In the data rows, zero lies at 4.5, halfway between 4 and 5.
Some points, one per row:
[7 5 7 7 4 6 5 6 4 4 6 4 7 3 2 2 1 1 2 3 5 4 3 4]
[6 2 8 7 7 9 6 6 4 8 6 4 6 5 8 6 6 3 5 2 7 6 4 2]
[3 3 3 3 3 3 3 3 3 2 3 3 3 4 3 4 4 5 5 5 5 6 5 5]
[3 2 4 3 3 5 4 5 5 5 3 6 5 6 6 6 7 5 7 4 5 6 6 7]
[3 6 6 5 6 6 5 6 6 4 5 4 4 3 4 5 5 3 5 3 2 1 3 3]
[5 3 2 3 6 5 5 3 5 5 4 5 6 7 6 5 7 6 2 7 4 6 6 8]
[1 2 2 1 3 2 5 4 4 4 4 6 4 3 5 4 6 6 4 3 3 8 6 7]
[0 5 5 4 6 7 5 6 6 4 7 4 4 4 5 6 7 6 8 7 4 3 7 6]
[5 5 6 6 6 5 6 6 6 6 6 6 4 6 7 5 6 5 6 5 4 3 3 2]
[2 3 4 3 5 4 5 5 6 6 5 6 5 6 6 6 6 6 5 5 4 6 6 6]
[5 4 5 4 6 6 6 7 5 5 6 5 6 6 7 6 6 7 6 7 7 5 5 6]
[3 2 4 5 6 0 0 6 3 1 5 4 7 2 4 5 6 7 6 4 9 5 7 6]
[4 2 3 2 2 2 2 2 2 2 4 4 4 3 4 5 4 5 4 6 6 5 5 5]
[8 6 5 6 5 7 6 3 5 6 7 6 3 3 2 1 4 2 4 4 1 3 3 4]
[9 6 3 4 9 5 8 4 7 4 7 6 5 5 2 2 4 4 0 2 2 4 2 6]
[6 6 6 6 6 5 6 5 6 5 5 5 4 4 3 4 4 3 3 3 3 3 3 3]
[4 3 3 4 3 3 2 3 3 3 2 2 4 3 4 5 4 5 4 4 4 4 4 5]
[4 5 5 4 4 1 3 2 7 4 6 8 8 5 4 6 4 4 5 6 8 7 3 2]
[5 5 3 2 3 4 3 3 1 3 2 2 3 3 5 3 3 5 4 5 4 4 5 4]
[5 6 6 5 6 6 5 5 6 5 4 4 4 4 4 4 4 3 3 3 3 3 3 4]
[5 6 5 7 7 1 2 9 8 5 5 7 7 6 6 6 6 6 7 3 5 4 5 5]
[5 6 5 7 4 5 5 5 6 6 4 5 3 5 5 4 4 2 4 3 2 1 3 3]
[4 6 3 6 4 6 7 4 5 7 6 6 6 5 6 6 2 5 5 5 4 1 6 4]
[3 3 3 3 3 3 2 4 4 3 3 4 5 5 4 5 6 5 5 5 6 6 6 7]
[5 5 6 5 6 6 5 5 6 5 5 5 5 5 5 5 6 5 5 5 4 4 3 3]
[5 5 6 5 5 5 6 6 6 5 6 5 5 6 6 6 6 5 5 6 4 5 5 4]
[7 6 6 4 5 8 5 6 6 6 2 6 4 3 3 2 5 0 6 4 4 2 4 5]
[6 6 6 6 6 6 6 6 6 5 5 5 4 5 4 4 3 3 2 3 2 3 3 4]
[9 9 8 0 7 7 8 9 4 5 7 8 3 1 3 2 3 9 2 6 5 2 8 3]
[5 6 5 5 5 6 6 5 4 4 5 5 4 4 4 4 2 3 3 3 2 2 3 3]
[4 4 5 4 5 5 5 5 6 5 6 5 5 6 5 6 6 6 6 6 5 6 5 6]
[5 3 3 3 2 3 2 3 1 3 2 3 4 4 5 3 4 4 4 4 5 5 4 3]
[6 6 6 7 6 6 6 5 6 5 4 3 3 3 3 1 3 3 4 3 4 3 5 4]
[5 5 6 6 6 6 5 6 6 6 6 5 5 6 6 5 5 5 5 5 4 4 3 3]
[6 6 6 5 4 5 4 5 5 8 5 5 3 5 3 3 3 3 2 3 4 6 6 6]
[3 3 4 5 4 5 5 5 5 5 4 4 5 7 5 7 5 6 6 6 6 6 6 6]
[4 5 2 6 4 5 6 4 5 6 5 6 6 5 6 6 3 5 5 5 5 2 6 4]
[6 5 6 5 6 6 7 4 5 7 4 4 7 6 7 5 6 6 4 7 4 5 4 3]
[4 5 3 4 3 3 3 2 2 3 2 2 3 2 2 3 2 2 3 3 3 2 5 3]
[5 4 4 3 4 3 4 2 3 3 2 1 2 3 3 3 3 3 3 5 3 3 4 3]
[9 9 9 0 8 8 8 9 5 5 7 8 4 2 3 2 4 9 2 5 5 2 7 2]
[3 5 5 6 6 6 6 6 6 6 6 4 4 5 8 6 5 6 4 6 6 5 5 4]
[5 5 6 6 5 5 6 5 6 5 5 5 5 6 5 5 5 5 5 4 4 4 3 3]
[5 8 6 8 7 5 7 8 4 5 7 5 3 2 4 4 0 5 2 1 4 4 1 6]
[4 4 4 4 4 3 3 3 2 2 2 1 2 2 2 3 3 3 4 3 3 3 4 4]
[7 3 5 8 3 3 5 7 8 7 7 9 9 6 4 6 8 3 4 4 2 6 0 5]
[4 5 5 5 5 5 5 5 6 5 5 6 5 5 5 6 5 5 6 5 5 5 5 5]
[6 4 5 4 4 3 8 4 5 4 5 6 7 6 8 4 5 5 3 4 3 5 9 6]
[5 5 6 5 5 6 5 5 5 7 5 5 6 7 6 6 6 6 4 6 4 5 5 4]
[6 4 6 4 5 3 8 4 6 5 5 7 8 5 9 5 6 5 2 3 3 4 7 3]
[5 5 6 5 8 6 6 7 6 5 7 6 6 5 7 5 7 6 5 4 6 3 4 2]
[3 3 3 3 3 2 3 2 4 3 3 4 3 4 4 5 4 4 5 5 5 5 5 4]
[5 6 6 5 5 5 5 5 6 6 6 6 5 6 6 6 6 5 5 5 4 4 3 3]
[2 3 3 5 3 3 3 3 5 4 4 4 3 5 6 6 7 6 6 6 6 2 7 4]
[4 6 5 6 5 8 5 6 4 6 7 8 5 6 5 5 5 7 8 4 5 5 5 5]
[4 4 4 4 4 3 3 3 3 3 2 2 3 3 3 4 4 4 4 4 4 3 4 4]
[3 2 3 3 3 2 2 3 3 3 3 3 4 4 4 5 4 5 5 5 5 5 5 5]
[2 3 3 3 3 3 4 4 5 4 5 5 4 6 5 5 6 6 6 5 6 6 6 6]
[4 4 3 3 3 3 3 3 3 2 2 3 3 3 3 3 4 4 4 4 3 4 5 5]
[6 6 6 6 6 6 6 5 5 5 4 4 4 4 3 3 3 2 2 3 3 4 5 5]
[6 6 6 6 7 5 6 6 6 5 6 4 4 5 4 4 3 2 3 3 3 3 2 3]
[4 4 5 5 5 5 6 5 6 6 5 5 5 6 6 6 6 6 6 6 5 6 6 6]
[4 3 3 2 4 4 3 5 2 2 3 3 4 5 6 4 4 6 5 6 7 4 5 6]
[3 3 3 3 3 3 3 3 3 3 3 3 3 4 3 4 4 5 5 5 4 5 5 6]
[6 6 6 6 6 6 6 6 6 5 6 5 4 5 5 5 4 4 3 3 2 2 1 3]
[5 4 5 4 4 4 3 2 3 4 2 1 3 3 4 3 4 2 3 4 3 4 4 4]
[6 7 6 5 6 6 6 6 6 5 5 5 4 4 3 4 4 3 3 2 2 2 4 3]
[2 3 4 3 2 3 2 3 1 2 3 4 3 4 4 5 3 5 6 3 5 5 4 5]
[2 3 3 3 4 5 4 4 5 5 5 5 5 5 6 6 7 6 7 6 6 6 6 6]
[6 6 6 6 5 6 6 5 5 4 4 4 3 3 2 3 2 3 3 4 4 4 4 5]
[6 6 6 6 6 6 6 5 6 5 5 5 4 4 4 5 4 3 3 3 3 2 3 4]
[5 6 3 6 5 5 7 4 5 6 6 6 7 6 6 6 3 5 4 5 4 2 6 3]
[7 5 3 3 1 4 2 5 1 6 2 4 7 4 6 3 4 3 5 2 7 7 3 3]
[3 5 5 7 5 6 6 7 5 5 5 7 5 6 6 6 3 5 7 2 4 5 2 3]
[3 3 3 2 3 3 3 3 4 4 4 3 3 5 4 5 5 5 6 5 6 6 4 6]
[4 4 5 4 5 5 6 4 6 6 5 5 5 6 6 6 6 6 6 6 6 6 5 5]
[1 0 9 9 9 9 8 4 7 7 7 3 1 0 7 6 7 1 4 0 4 5 3 3]
[4 4 4 4 3 3 3 2 3 2 3 2 3 3 2 4 4 4 4 4 4 4 3 4]
[6 5 6 6 6 7 7 5 5 6 5 4 6 6 5 5 5 4 2 5 2 4 3 3]
[3 3 3 2 3 2 2 3 3 2 3 3 3 4 4 5 5 4 5 5 4 5 5 5]
[5 4 5 4 4 4 3 3 3 3 3 2 3 3 3 3 3 3 3 4 4 3 3 3]
[5 5 6 6 6 6 6 5 6 5 5 4 4 5 5 5 5 4 5 4 4 4 3 3]
[8 6 3 0 5 6 6 3 0 5 5 7 0 0 3 1 4 9 1 8 2 5 5 4]
[3 3 4 4 4 5 5 5 5 5 5 5 5 6 6 6 6 6 6 6 6 6 6 6]
[6 5 6 5 5 6 6 6 6 6 5 7 5 6 5 5 7 5 7 5 6 3 4 4]
[3 2 3 4 3 4 4 4 5 5 5 5 6 6 5 6 5 5 6 6 6 6 6 6]
[4 5 3 5 4 5 6 4 5 5 5 5 5 5 6 6 5 5 5 6 6 5 7 6]
[3 3 3 3 3 4 3 3 4 5 4 4 4 5 4 4 6 5 5 6 5 5 6 6]
[5 5 6 7 8 5 5 7 6 6 7 6 6 5 6 6 7 6 6 5 6 4 5 3]
[2 2 3 3 3 4 4 3 4 4 4 4 4 5 6 6 5 5 6 5 6 6 6 5]
[2 1 6 7 2 5 4 4 4 8 1 1 3 9 9 9 4 6 5 7 8 9 9 6]
[5 6 6 5 6 6 6 6 6 5 5 6 5 6 5 6 5 5 5 5 4 4 3 3]
[6 6 6 6 6 6 6 5 5 6 5 3 5 4 4 4 4 2 2 3 1 4 4 5]
[4 4 5 4 4 5 5 5 5 5 5 5 5 6 6 6 6 6 6 6 6 6 6 6]
[3 2 3 2 3 2 3 3 5 3 5 5 4 5 5 6 5 5 5 6 6 6 5 6]
[4 3 5 3 3 3 3 2 2 3 1 3 1 5 3 4 5 3 2 5 4 5 7 4]
[5 5 6 5 6 6 7 5 5 6 5 2 7 6 6 5 6 5 4 5 5 7 5 5]
[4 4 6 8 5 5 4 7 6 6 5 5 6 8 7 8 4 5 6 4 6 5 4 3]
[7 7 6 4 5 7 6 6 5 6 5 3 5 3 3 2 2 3 3 4 3 4 6 6]
[2 1 4 3 4 0 3 0 6 2 6 8 7 5 3 7 4 6 4 8 7 8 6 2]
[2 5 3 7 4 4 6 6 5 0 7 8 7 3 5 0 4 3 9 4 2 8 9 9]
[2 2 3 3 3 4 3 4 4 4 5 5 5 5 6 6 6 6 6 6 6 6 5 6]
[4 4 4 3 3 3 3 3 3 2 2 2 2 2 3 3 3 4 4 5 4 4 5 5]
[5 5 6 6 6 6 6 6 6 6 6 5 5 5 5 5 5 4 4 4 2 2 2 3]
[5 5 5 6 5 7 5 6 6 6 6 6 6 6 6 5 6 6 6 5 5 5 5 6]
[3 3 3 2 3 2 2 3 3 3 4 4 3 4 5 5 5 5 5 5 5 5 5 5]
[4 4 3 3 3 3 3 2 3 2 2 2 3 3 3 3 4 4 3 4 3 4 4 4]
[0 5 5 5 6 7 6 6 7 5 7 4 4 4 5 5 7 5 8 6 4 3 6 6]
[6 6 6 6 5 5 5 5 5 5 4 3 3 3 2 4 3 3 3 4 4 5 5 5]
[4 4 4 4 6 4 7 5 5 4 7 8 4 7 5 8 2 5 3 7 5 7 3 2]
[4 5 5 5 4 5 5 5 5 6 4 5 3 6 7 5 6 6 7 5 7 5 4 5]
[5 5 5 4 3 3 2 3 2 2 2 2 3 3 3 3 3 3 4 3 3 3 3 4]
[4 3 5 7 4 5 4 5 5 4 7 5 8 6 5 4 5 6 6 3 6 6 5 6]
[6 6 6 6 6 6 6 6 6 5 6 5 5 5 5 6 5 5 5 4 4 4 3 4]
[4 4 4 4 4 3 4 3 3 2 3 2 3 3 3 3 3 3 4 3 3 4 4 5]
[3 4 4 5 4 5 5 5 6 6 5 5 5 6 6 6 6 6 6 5 5 5 5 5]
[5 5 6 6 5 5 5 5 5 5 4 3 4 5 4 4 2 3 4 4 4 5 6 5]
[9 9 0 7 6 5 5 5 3 5 2 5 9 1 2 6 4 0 4 3 1 6 3 4]
[3 3 3 3 4 4 4 4 4 4 4 4 4 5 5 5 5 5 6 6 6 5 6 6]
[6 1 7 9 8 6 4 7 7 5 2 3 4 1 6 7 5 6 5 5 4 1 2 4]
[4 5 6 5 5 3 6 7 8 4 5 4 5 7 6 5 5 5 7 1 5 3 4 4]
[6 6 4 0 3 5 3 5 1 4 3 6 2 3 5 4 6 8 7 8 7 3 6 5]
[3 3 2 3 4 2 3 3 4 3 4 3 3 5 5 5 6 5 6 5 5 6 5 6]
[5 5 5 3 5 3 4 2 3 4 1 1 3 3 3 3 2 3 2 5 3 3 4 3]
Then 10 other points, each followed by its number:
[6 6 6 6 6 5 6 5 5 5 5 4 3 3 2 3 2 3 2 3 3 5 5 5] 0
[3 3 4 4 5 2 3 5 5 4 4 4 4 5 5 5 5 5 5 5 5 6 6 6] 1
[6 5 6 6 6 6 5 6 6 5 3 4 4 4 3 4 3 4 3 4 3 3 4 5] 2
[2 2 2 2 3 3 2 2 1 3 3 4 3 4 5 5 4 5 6 5 5 5 6 5] 3
[5 4 3 3 4 3 3 3 3 2 3 3 3 3 2 3 4 3 3 4 4 4 4 5] 4
[5 5 6 5 5 5 6 6 6 5 6 5 5 6 6 6 6 5 5 6 5 5 5 4] 5
[4 5 5 5 5 6 6 6 6 6 6 6 5 6 6 6 6 6 6 6 5 5 5 5] 6
[3 3 3 3 4 3 3 4 4 4 4 4 4 4 4 5 6 5 5 6 6 6 6 6] 7
[5 6 5 6 5 5 6 5 5 5 5 6 5 5 5 5 3 4 4 4 3 3 4 4] 8
[6 6 5 5 6 6 6 6 6 5 5 5 6 5 5 7 6 5 5 5 4 5 3 3] 9
Which of these numbered points is nearest to each point below, ignoring the 2 directions in which the first points spread most? Its number follows each.
[7 3 6 7 7 6 7 5 6 4 1 3 6 4 5 7 5 8 2 8 3 3 3 6] > 2
[1 2 4 4 4 5 3 5 5 4 5 6 3 4 7 4 7 5 9 5 6 3 5 6] > 3
[4 5 2 7 3 3 6 2 5 5 5 7 8 5 5 5 2 4 5 6 6 3 8 4] > 8
[3 3 3 4 5 0 0 4 4 3 2 3 4 4 5 4 4 6 5 4 5 5 6 7] > 1
[4 3 4 5 3 4 2 3 3 3 3 3 3 2 3 3 3 4 4 4 4 3 4 6] > 2
[3 3 3 3 3 3 3 4 4 4 4 4 4 5 4 5 6 5 5 6 6 6 6 6] > 7
[5 3 3 5 5 0 3 4 5 1 7 3 3 7 5 8 7 4 6 3 8 7 3 5] > 4
[4 5 3 4 5 4 2 3 3 2 0 1 3 2 1 5 2 3 4 5 3 3 4 5] > 2
[4 5 5 5 5 6 6 6 6 6 6 6 5 6 6 6 6 6 6 6 5 5 5 5] > 6
[4 3 2 4 5 4 1 1 1 5 2 2 2 0 2 0 5 3 6 6 2 7 7 7] > 7
[5 7 4 6 7 6 5 6 6 5 3 3 4 5 2 5 3 4 4 4 3 3 4 5] > 2
[3 3 3 2 3 2 2 3 3 3 3 3 4 5 4 5 5 5 5 5 6 5 5 5] > 4
[4 5 5 5 5 6 6 6 6 6 6 6 5 6 6 6 6 6 5 5 5 5 5 5] > 6
[4 2 3 3 5 4 4 4 6 4 5 6 5 7 4 6 7 6 4 6 5 5 5 6] > 4
[4 4 4 3 3 3 3 2 3 2 2 2 3 3 4 4 4 4 4 5 4 5 5 4] > 5
[4 6 3 6 4 6 7 5 5 6 5 6 6 5 6 5 2 4 4 5 4 2 6 4] > 8
[5 5 5 4 4 3 3 3 3 2 2 2 2 2 3 3 3 3 3 4 3 3 3 3] > 5
[6 6 6 6 6 6 6 5 5 5 4 4 3 3 2 3 2 2 3 3 4 5 5 5] > 0
[2 1 6 7 2 5 4 4 4 7 1 2 3 9 9 9 4 6 6 7 9 9 8 6] > 2
[5 3 5 6 5 5 5 5 5 4 4 5 5 5 6 6 6 7 5 7 5 5 5 6] > 2
[3 3 4 3 4 4 4 4 4 5 5 5 4 5 6 6 6 8 6 7 6 6 6 6] > 6
[3 3 3 4 3 2 2 2 3 2 1 2 3 4 3 5 3 5 4 5 5 6 5 4] > 2
[3 3 4 4 4 4 4 4 5 5 5 5 4 5 6 6 5 6 6 6 5 5 6 6] > 6
[3 3 3 4 4 3 3 4 4 4 3 4 4 4 4 4 6 4 6 5 5 6 6 7] > 7
[6 1 8 8 7 9 6 6 4 8 6 4 6 4 9 6 7 3 5 2 8 6 4 1] > 3
[3 3 3 4 5 2 2 4 5 4 4 5 4 5 5 5 5 6 6 5 6 6 7 6] > 1
[0 2 3 5 4 4 2 3 0 2 0 4 3 2 2 3 2 3 9 1 5 6 5 7] > 3
[5 6 4 6 4 5 6 5 5 6 6 6 6 5 5 5 3 3 4 4 4 2 4 2] > 8
[5 6 5 7 5 5 5 4 6 6 4 5 3 5 5 4 3 2 3 3 2 1 3 3] > 8
[3 3 4 4 4 3 3 4 4 4 4 4 4 5 5 5 6 5 6 6 6 6 6 6] > 7
[4 3 4 5 3 5 1 3 2 3 2 3 3 2 2 2 3 3 4 3 4 3 4 6] > 2
[9 7 8 8 6 6 1 8 0 7 5 5 1 2 9 0 5 5 6 2 6 1 5 1] > 3
[4 4 4 4 4 5 5 5 5 5 4 5 5 5 6 5 6 5 7 6 6 5 5 6] > 6
[6 6 6 6 6 6 6 6 6 5 5 4 4 4 3 4 3 3 3 3 3 3 4 4] > 2
[4 6 3 7 4 6 7 4 6 7 5 7 5 6 6 6 3 4 5 5 4 0 5 4] > 8
[4 5 5 5 5 4 6 4 6 4 5 6 5 7 5 7 6 5 5 6 5 6 6 5] > 5
[6 6 6 7 7 4 4 7 6 4 4 5 4 3 3 3 3 3 4 3 4 4 5 6] > 1
[5 6 5 5 6 6 6 5 6 6 6 6 5 5 6 5 6 6 6 6 4 5 5 4] > 6
[5 5 4 3 4 3 2 3 3 2 2 1 2 3 3 3 3 3 3 4 3 3 4 4] > 5
[4 4 5 4 4 3 3 3 3 2 2 2 2 2 2 3 3 3 3 3 3 4 4 4] > 1
[3 2 4 6 6 0 0 6 3 1 5 5 7 1 4 3 5 7 7 3 9 5 8 8] > 1
[4 5 5 5 6 3 4 6 6 5 5 6 6 6 5 6 6 7 6 4 5 5 6 5] > 1
[4 5 6 3 7 6 6 7 7 4 5 6 6 3 3 4 6 6 6 4 4 4 7 5] > 7
[4 4 4 4 4 4 3 2 2 3 1 0 3 3 3 3 3 3 2 5 3 5 6 5] > 2
[8 5 3 4 8 5 8 4 8 4 7 7 5 6 2 2 5 4 0 3 2 4 3 6] > 4
[4 2 3 3 2 3 2 4 4 3 3 4 5 5 4 5 6 5 5 5 6 6 5 7] > 4
[5 4 5 1 4 3 2 4 3 1 1 3 3 1 0 2 5 3 4 3 4 3 7 4] > 7
[3 7 7 3 5 2 2 3 4 4 1 2 1 2 3 2 3 5 5 1 6 5 0 4] > 1
[3 3 5 3 5 7 5 6 4 4 5 8 6 5 4 5 5 6 8 3 5 5 7 5] > 3
[4 6 6 5 6 5 5 5 6 5 6 5 5 6 6 5 6 6 5 5 5 5 4 3] > 5
[5 5 5 4 4 5 5 5 5 6 5 5 5 6 6 5 6 6 6 5 6 6 4 6] > 6
[6 5 5 6 6 6 6 5 5 5 4 3 5 4 4 4 4 3 2 4 2 4 4 5] > 2
[6 6 6 6 6 6 6 6 6 5 5 3 3 3 2 3 2 3 3 4 4 5 5 5] > 0
[6 6 6 6 6 6 7 5 6 6 6 5 6 6 6 5 5 5 4 5 3 4 4 3] > 5
[5 6 4 6 4 5 6 5 5 6 5 6 6 5 6 5 3 4 5 5 4 1 4 2] > 8
[1 2 3 4 4 5 3 5 4 4 5 6 3 4 7 4 8 5 9 5 6 3 5 6] > 3
[2 3 3 3 2 3 3 3 4 4 3 4 4 5 5 5 6 6 6 6 6 6 6 5] > 6
[9 9 0 1 3 3 1 3 0 0 0 1 8 0 0 9 5 0 1 3 3 8 0 4] > 9
[4 6 3 6 4 5 6 5 5 6 5 6 6 5 6 6 3 5 5 5 5 2 6 4] > 8
[9 5 4 6 5 8 7 0 3 8 9 9 6 0 0 0 8 2 6 5 4 7 9 5] > 7
[7 7 1 3 4 5 4 4 3 2 3 4 8 4 4 9 6 4 4 5 5 8 4 6] > 9
[3 3 4 2 4 4 2 4 2 4 4 4 4 3 4 4 5 7 5 6 7 5 7 5] > 7
[5 5 1 2 3 4 3 4 3 3 4 5 7 4 4 9 6 5 5 5 5 8 4 6] > 9
[6 7 6 6 5 3 6 3 4 5 4 4 3 5 1 5 2 1 2 5 4 7 7 6] > 0
[4 4 3 3 3 2 2 2 2 2 2 2 3 3 3 4 4 3 4 5 4 5 5 4] > 5
[4 2 3 4 4 5 4 4 5 4 4 5 5 4 6 6 6 6 5 6 5 6 6 6] > 7
[4 3 3 3 3 2 3 3 4 3 4 3 4 4 4 4 4 4 4 4 5 4 6 5] > 4
[4 5 0 5 0 2 4 0 0 4 3 3 5 0 3 2 0 1 1 5 4 1 7 5] > 8
[6 6 6 6 6 6 6 6 6 5 5 4 4 4 3 3 2 3 3 3 4 4 5 5] > 0
[3 3 5 3 5 6 4 6 4 4 5 7 6 4 4 4 5 6 7 3 5 5 7 5] > 3
[3 6 4 6 4 4 5 4 8 6 6 8 6 7 7 5 5 5 6 5 4 3 4 0] > 8
[6 0 3 6 3 5 2 4 2 5 4 6 4 5 9 3 7 4 8 5 6 5 4 6] > 3
[7 6 6 6 5 6 4 5 5 9 6 6 3 6 3 4 3 3 1 2 4 5 6 5] > 0
[4 4 5 5 6 6 6 4 4 6 3 2 7 5 7 5 6 6 3 7 4 7 6 7] > 2
[3 6 4 6 4 4 5 4 8 6 6 8 6 7 6 5 5 5 6 5 4 3 4 0] > 8
[5 5 6 3 6 4 8 5 7 6 8 4 6 6 6 4 6 7 5 4 6 7 5 4] > 5
[4 4 4 2 4 5 5 5 4 5 6 6 5 5 6 6 5 8 6 7 7 6 6 5] > 6
[3 3 3 3 3 4 4 3 4 4 4 4 4 5 4 4 6 5 6 6 5 5 6 6] > 6
[3 2 3 3 3 4 4 4 5 5 5 5 4 6 6 6 6 6 6 6 6 6 6 6] > 6
[6 6 6 6 6 6 6 5 5 6 5 5 4 4 3 4 3 3 2 2 3 4 4 4] > 0
[4 3 3 3 4 3 3 3 4 3 3 3 4 5 5 5 6 4 5 5 4 6 5 6] > 4
[2 1 6 8 1 5 3 4 4 8 1 1 3 9 9 9 4 6 6 7 9 9 9 6] > 2
[3 3 3 3 4 3 4 4 5 4 6 6 6 6 5 6 6 6 5 6 6 6 6 4] > 4
[5 3 3 2 3 4 3 4 1 4 3 3 4 4 5 3 4 5 5 5 6 6 5 3] > 3
[3 3 3 3 3 3 3 3 3 3 3 3 3 4 4 4 4 5 5 5 5 6 5 5] > 6
[4 3 6 6 6 6 6 5 6 5 6 4 4 5 6 6 6 5 6 5 6 5 5 4] > 5
[3 2 3 3 3 3 3 3 4 4 4 3 4 4 5 5 6 5 5 5 6 5 7 6] > 7
[8 8 1 3 4 5 4 4 3 2 3 4 9 4 4 9 7 4 4 5 5 8 4 6] > 9
[5 6 6 6 6 6 6 6 6 5 5 5 5 6 5 5 5 4 4 4 4 4 4 3] > 5
[2 4 0 5 2 4 5 3 3 5 5 6 6 5 6 5 1 5 6 5 7 3 8 6] > 8
[5 6 6 7 4 4 4 6 6 6 4 5 4 6 5 6 3 3 5 2 4 3 2 3] > 8
[3 3 4 4 4 4 3 3 2 3 2 2 2 2 3 4 3 2 4 3 5 4 4 4] > 3
[5 5 6 5 6 6 6 6 5 5 5 6 5 7 7 6 6 6 5 6 5 3 4 3] > 5
[3 5 0 5 0 2 4 0 0 4 3 3 5 1 3 3 0 2 2 5 5 1 7 5] > 8
[6 6 6 6 6 6 6 5 6 5 4 4 3 3 2 3 2 2 3 3 4 4 4 5] > 0
[8 6 6 7 5 6 5 6 4 5 3 5 1 5 7 0 3 0 6 1 4 2 5 4] > 3
[5 6 6 5 5 5 6 5 6 5 5 5 5 5 5 5 4 4 4 3 2 2 2 2] > 8
[9 9 3 5 6 6 5 6 3 2 4 4 8 2 1 8 4 0 1 2 3 7 1 4] > 9
[4 6 6 8 3 4 5 3 9 7 3 4 2 8 8 7 6 5 6 3 1 0 3 2] > 8
[9 9 3 4 5 6 5 5 3 2 4 4 7 2 1 7 4 0 1 3 3 7 2 5] > 9
[4 5 5 6 5 8 5 6 4 6 7 8 5 6 5 5 5 7 8 4 5 5 5 5] > 3
[6 4 1 3 3 2 2 2 2 1 3 3 4 1 3 6 4 3 4 4 3 6 2 4] > 9
[9 5 4 7 6 9 8 0 3 9 9 9 6 0 0 0 8 1 6 5 4 6 9 5] > 7
[5 4 5 4 4 1 2 3 2 3 1 3 2 3 3 3 4 3 2 3 3 4 6 3] > 1
[7 6 6 6 6 6 7 4 6 6 4 3 4 5 3 2 2 3 3 5 4 5 5 4] > 0
[2 3 3 3 3 3 3 4 4 3 4 4 4 5 5 5 5 6 6 6 6 6 6 6] > 6
[7 5 9 5 6 7 7 3 5 7 2 7 0 7 3 2 4 1 0 5 4 5 9 3] > 0
[6 6 6 6 6 6 6 6 5 5 5 4 3 3 2 3 2 3 3 5 4 4 5 5] > 0
[6 7 6 6 6 6 4 6 5 5 6 3 4 3 3 2 3 4 3 3 1 4 5 4] > 1
[6 4 1 3 2 3 2 2 2 2 3 3 3 2 3 5 4 3 4 4 3 6 3 4] > 9
[5 7 6 8 7 5 7 8 4 5 7 5 3 3 4 4 0 5 3 2 5 4 2 6] > 0
[8 9 1 7 6 5 5 5 3 5 3 5 9 2 3 6 4 0 3 3 1 6 3 4] > 9
[6 3 5 7 5 8 3 6 3 6 5 7 5 6 7 3 7 5 7 5 6 3 6 6] > 3
[6 2 4 2 4 6 3 7 1 3 2 6 3 8 9 3 6 6 8 6 9 2 6 7] > 3
[5 3 4 4 3 2 2 2 3 2 3 3 2 2 3 3 3 3 4 4 3 4 2 4] > 4
[3 3 3 3 3 3 3 3 1 2 2 2 2 2 3 3 3 3 4 4 4 5 5 4] > 3
[6 6 6 5 5 5 6 5 5 5 4 4 3 3 4 3 3 3 3 4 4 4 6 5] > 0
[4 3 4 3 3 4 3 3 3 3 2 2 4 3 3 4 4 4 4 5 4 6 6 6] > 2
[3 3 4 4 5 3 3 4 5 4 4 5 4 5 5 5 6 6 6 5 6 6 7 6] > 1
[3 3 6 5 5 5 5 4 5 6 4 6 4 8 7 6 7 6 4 6 6 7 7 4] > 5
[3 1 4 6 6 0 0 6 3 1 5 4 7 1 4 5 6 8 6 3 9 5 7 6] > 1
[5 5 4 4 3 3 3 3 3 3 3 2 2 3 3 3 4 3 4 4 3 3 4 3] > 5
[6 6 6 6 6 6 6 6 6 5 5 5 4 5 4 4 4 3 3 3 3 3 3 3] > 4
[8 9 1 7 7 5 5 5 3 5 2 4 8 2 2 5 4 0 3 3 1 6 3 5] > 9
[3 4 4 4 5 5 5 5 5 5 6 6 5 6 6 6 6 6 6 6 6 6 6 5] > 6
[5 5 6 6 6 4 5 4 6 4 6 6 6 6 4 6 5 5 4 5 4 4 2 1] > 9
[4 5 3 6 5 5 6 5 5 6 6 6 6 5 6 6 3 5 5 5 5 2 6 4] > 8
[3 3 0 4 9 7 8 9 3 4 3 6 0 6 1 9 0 5 5 9 6 8 2 8] > 2
[3 3 3 3 3 3 3 4 4 3 4 4 4 5 4 5 5 5 5 5 5 6 6 6] > 4
[4 5 6 2 6 6 6 7 7 4 5 6 6 4 3 4 7 6 7 5 4 4 8 4] > 7
[1 2 1 5 7 1 1 3 4 6 0 3 3 2 3 0 7 1 9 5 3 9 9 9] > 1
[1 9 1 3 0 1 0 6 6 9 3 8 6 4 8 4 5 2 7 2 9 5 3 2] > 8
[6 6 7 6 5 6 6 5 5 4 4 4 3 3 2 3 3 3 3 4 4 4 4 5] > 0
[4 4 3 4 6 3 6 5 5 5 6 4 4 4 6 6 5 7 4 7 5 6 5 7] > 7
[6 7 6 6 7 6 7 5 6 7 4 4 5 5 4 2 2 2 2 5 3 4 5 5] > 0
[4 4 2 5 5 4 1 1 1 5 2 2 1 0 1 0 6 3 6 6 1 8 7 8] > 7
[5 5 6 6 6 6 6 6 6 5 6 6 6 6 5 6 5 5 5 5 4 4 3 2] > 9
[6 7 5 6 6 3 4 6 6 6 4 5 5 3 3 3 1 3 4 2 4 4 5 6] > 1
